Here are some numbered points:
0.526;0.484;0.599;0.573;1.339;1.029;0.514;0.425;0.474;0.502 0
0.515;0.488;0.637;0.848;1.400;0.645;0.442;0.423;0.466;0.499 1
0.520;0.489;0.599;0.513;0.465;0.676;1.587;3.037;0.846;0.622 2
1.223;1.384;0.650;0.515;0.438;0.486;0.441;0.416;0.456;0.510 3
0.525;0.489;0.649;0.800;1.091;0.651;0.456;0.422;0.461;0.504 4
0.525;0.488;0.596;0.512;0.444;0.515;0.815;2.373;2.573;3.701 5
0.525;0.485;0.598;0.512;0.445;0.485;0.488;1.067;3.113;0.850 6
0.522;0.482;0.613;0.660;1.047;0.890;0.750;0.475;0.482;0.508 7
0.522;0.481;0.598;0.520;0.508;1.016;2.071;2.727;0.822;0.625 8
0.530;0.486;0.622;0.801;1.536;2.246;1.559;0.591;0.507;0.497 9
1.257;2.640;0.861;1.188;0.974;0.515;0.449;0.429;0.465;0.513 10
0.522;0.501;0.666;0.808;0.710;0.595;0.467;0.420;0.472;0.503 11
0.527;0.486;0.597;0.523;0.535;1.115;1.054;0.457;0.468;0.510 12
0.524;0.478;0.598;0.516;0.439;0.495;0.727;4.511;0.900;0.561 13
0.524;0.481;0.597;0.520;0.500;0.794;0.759;0.532;0.468;0.502 14
3.943;1.709;0.727;0.589;0.467;0.487;0.443;0.423;0.469;0.497 15
1.040;4.213;0.843;0.640;0.452;0.485;0.449;0.423;0.459;0.487 16
0.524;0.481;0.599;0.513;0.464;0.638;1.499;1.681;1.362;0.745 17
4.366;2.014;0.624;0.513;0.442;0.485;0.438;0.416;0.466;0.512 18
0.536;0.485;0.597;0.511;0.462;0.553;0.807;2.513;1.845;0.690 19
0.628;1.282;0.850;1.665;0.539;0.559;0.449;0.419;0.472;0.504 20
0.519;0.486;0.628;0.745;1.601;2.137;1.138;0.622;0.488;0.499 21
0.526;0.483;0.607;0.618;0.808;1.208;0.589;0.427;0.471;0.489 22
1.919;1.950;0.664;0.515;0.443;0.483;0.445;0.420;0.456;0.486 23
0.522;0.484;0.599;0.512;0.439;0.475;0.512;0.952;1.359;0.827 24
Which three points above are nearest to each new point? Their numbers follow each, nearest first.
1.087;1.325;1.183;1.886;0.856;0.640;0.467;0.424;0.470;0.489 20 10 3
0.525;0.478;0.598;0.512;0.442;0.485;0.467;0.647;1.648;3.045 5 24 6
0.522;0.491;0.600;0.512;0.442;0.481;0.444;0.652;1.910;0.738 24 6 14
0.514;0.492;0.599;0.515;0.443;0.492;0.520;0.554;1.902;4.870 5 24 6
0.520;0.479;0.601;0.512;0.440;0.480;0.443;0.490;1.593;4.870 5 24 6
0.523;0.486;0.600;0.515;0.442;0.484;0.473;0.753;1.967;0.813 24 6 17
0.524;0.480;0.604;0.533;0.830;1.437;1.738;0.699;0.519;0.510 12 9 7
0.524;0.487;0.599;0.511;0.457;0.612;0.618;1.447;0.925;0.637 24 17 14
0.529;0.492;0.597;0.516;0.461;0.613;1.453;1.470;1.079;0.873 17 24 14
0.521;0.484;0.598;0.514;0.443;0.491;0.687;1.023;0.500;0.497 14 11 7
0.525;0.480;0.599;0.513;0.447;0.531;0.894;1.425;0.921;4.870 5 24 17
0.529;0.488;0.596;0.513;0.436;0.481;0.468;0.825;1.574;2.366 24 17 6
1.281;4.191;1.169;1.330;0.929;0.562;0.454;0.425;0.463;0.491 16 10 23
0.525;0.481;0.596;0.513;0.445;0.489;0.613;3.514;1.995;1.170 19 13 2
0.538;1.006;0.913;1.341;0.594;0.487;0.437;0.416;0.464;0.493 20 11 4
1.045;1.610;1.245;1.294;0.657;0.522;0.446;0.425;0.456;0.516 20 3 10
0.524;0.483;0.600;0.511;0.442;0.484;0.443;0.433;0.585;2.735 24 11 14
2.105;4.213;0.849;0.631;0.458;0.484;0.443;0.422;0.456;0.501 16 10 23
